In the rows, zero is written as 128.
Each path is a new rotation, seen through one point. The rows after it are directions, each followed by how far the rotation turns it, in degrees a step (0 if it stays put).
Each turn is a multiple of 5 degrees from 10 to 175, or 0.
Each row of a path follows its step; steps can be skipped.
Rotation 1:
step 0: [129 135 138 144 129 124 151 128 127 138 126 115 135 125 127 132 133 120
 119 130 130 116 127 136 121 121 132 115 126 133]
step 1: [113 126 125 126 123 119 129 125 126 137 128 127 122 136 119 132 129 138
 118 124 132 129 137 129 121 122 144 129 155 131]
step 2: [129 126 128 119 105 144 134 123 124 124 141 134 128 136 117 132 138 126
 125 133 122 126 128 130 134 109 122 126 130 126]
step 3: [141 128 126 126 124 127 128 146 131 131 139 135 115 124 125 124 125 141
 119 129 106 126 134 128 112 127 132 132 120 128]
step 4: [132 122 118 120 140 121 126 126 139 114 132 143 135 136 138 141 133 130
 126 126 125 132 133 128 118 122 124 110 124 138]
step 5: [133 134 125 140 132 122 113 121 142 135 137 131 117 137 128 136 137 121
 119 139 128 115 125 127 140 141 128 126 124 133]
step 6: [124 130 136 112 127 111 128 141 142 126 121 133 119 113 125 135 137 122
 129 133 142 126 130 138 135 127 127 133 130 123]
step 7: [128 138 120 127 114 111 125 122 123 133 123 133 136 123 135 124 125 140
 143 129 125 119 130 127 147 116 131 131 120 132]
step 8: [116 123 139 130 122 129 123 132 121 124 123 134 112 131 137 132 121 136
 139 118 128 115 106 129 122 127 130 124 121 123]
step 9: [130 119 127 118 143 132 117 131 114 142 129 141 136 132 140 116 119 117
 125 125 132 118 125 135 126 120 124 135 130 130]
[127 128 126 132 136 127 131 126 126 127 132 129 129 129 132 131 126 127
 128 125 127 124 122 133 125 131 130 124 132 131] => 85
[123 132 134 130 123 126 127 130 123 131 126 131 132 124 124 129 128 129
 128 126 129 125 124 127 130 124 133 126 131 129] => 55
Rotation 2:
step 0: [131 140 121 133 129 122 133 132 115 124 120 125 114 140 134 126 137 130
 123 144 125 125 140 112 133 130 131 130 129 121]
step 1: [129 137 134 125 134 129 128 130 111 125 107 131 133 132 135 130 125 137
 129 129 128 126 124 129 119 132 134 123 133 105]
step 2: [129 122 133 121 139 133 129 123 123 130 123 119 135 147 129 129 138 132
 135 144 124 114 126 120 118 120 123 124 119 121]
step 3: [137 135 119 137 131 122 137 117 119 108 125 120 126 138 124 118 124 131
 131 133 120 132 124 120 126 122 125 125 120 115]
step 4: [136 141 123 130 136 138 115 141 123 121 124 134 133 131 118 131 127 136
 130 141 126 126 110 125 129 131 125 124 123 113]
step 5: [136 130 126 130 126 117 131 140 122 120 118 123 121 142 121 132 137 131
 127 132 137 110 121 117 121 127 115 125 127 129]
step 6: [132 129 128 138 141 130 136 135 127 115 116 122 122 137 138 127 121 137
 120 125 131 128 119 114 132 126 136 113 132 122]
step 7: [124 136 131 117 141 131 134 141 127 120 122 129 121 141 126 132 129 115
 129 148 124 121 123 132 125 127 136 119 130 117]
step 8: [122 136 134 139 128 131 136 122 122 124 119 122 115 141 128 131 131 122
 125 129 130 127 123 127 112 130 113 118 117 115]
step 9: [125 136 124 146 140 135 122 126 131 122 127 127 136 148 134 121 121 130
 132 130 128 114 116 134 129 124 128 122 127 118]
[129 128 126 128 124 122 128 131 128 124 128 129 129 132 127 129 125 125
 132 130 125 123 133 133 128 123 128 131 133 128] => 160
[130 131 119 130 128 128 125 132 128 132 129 130 129 128 124 127 131 127
 126 124 135 128 128 124 131 124 127 130 131 126] => 65
[129 129 125 125 130 127 130 128 131 125 130 129 127 125 127 125 126 122
 125 132 123 133 131 123 133 125 130 125 125 126] => 100
[125 129 129 132 129 130 129 126 128 124 127 128 133 127 126 126 124 128
 131 130 130 132 132 125 129 132 123 125 137 128] => 135
Rotation 3:
step 0: [126 129 117 128 119 120 137 132 125 133 128 121 125 124 132 126 141 121
 133 121 125 130 151 131 122 141 147 126 127 121]
step 1: [127 128 117 122 135 117 118 150 134 123 130 123 125 129 127 128 131 130
 114 124 130 116 120 123 126 140 128 109 125 128]
step 2: [129 145 122 131 125 139 119 129 125 133 125 118 128 120 125 115 145 121
 126 139 128 133 118 141 123 131 117 128 125 117]
step 3: [122 145 129 130 131 117 137 123 136 134 134 136 136 135 133 137 138 122
 129 121 128 136 124 144 113 129 128 119 127 142]
step 4: [144 122 131 122 129 131 126 128 136 145 119 128 139 135 140 116 121 138
 121 127 142 127 130 129 116 140 123 123 128 133]
step 5: [131 140 137 130 122 121 136 125 131 137 128 130 115 128 118 126 129 139
 111 139 119 120 135 130 127 135 113 141 121 132]
step 6: [130 132 130 127 127 134 134 120 141 147 120 129 109 137 121 129 141 122
 138 122 130 124 129 125 137 131 142 123 132 135]
step 7: [121 126 128 117 131 134 116 126 141 136 140 105 127 124 134 136 120 130
 118 124 134 119 128 128 133 124 130 130 122 142]
step 8: [136 123 122 142 132 140 131 115 137 124 131 122 123 124 135 119 125 121
 119 132 109 131 126 139 136 135 131 129 114 123]
step 9: [124 126 135 139 112 144 134 139 132 123 125 134 118 127 136 147 125 125
 129 121 124 120 124 138 118 128 131 118 128 135]
[129 125 132 123 131 125 130 128 128 128 127 121 124 129 121 128 129 127
 129 130 128 128 134 124 130 132 131 130 127 130] => 55
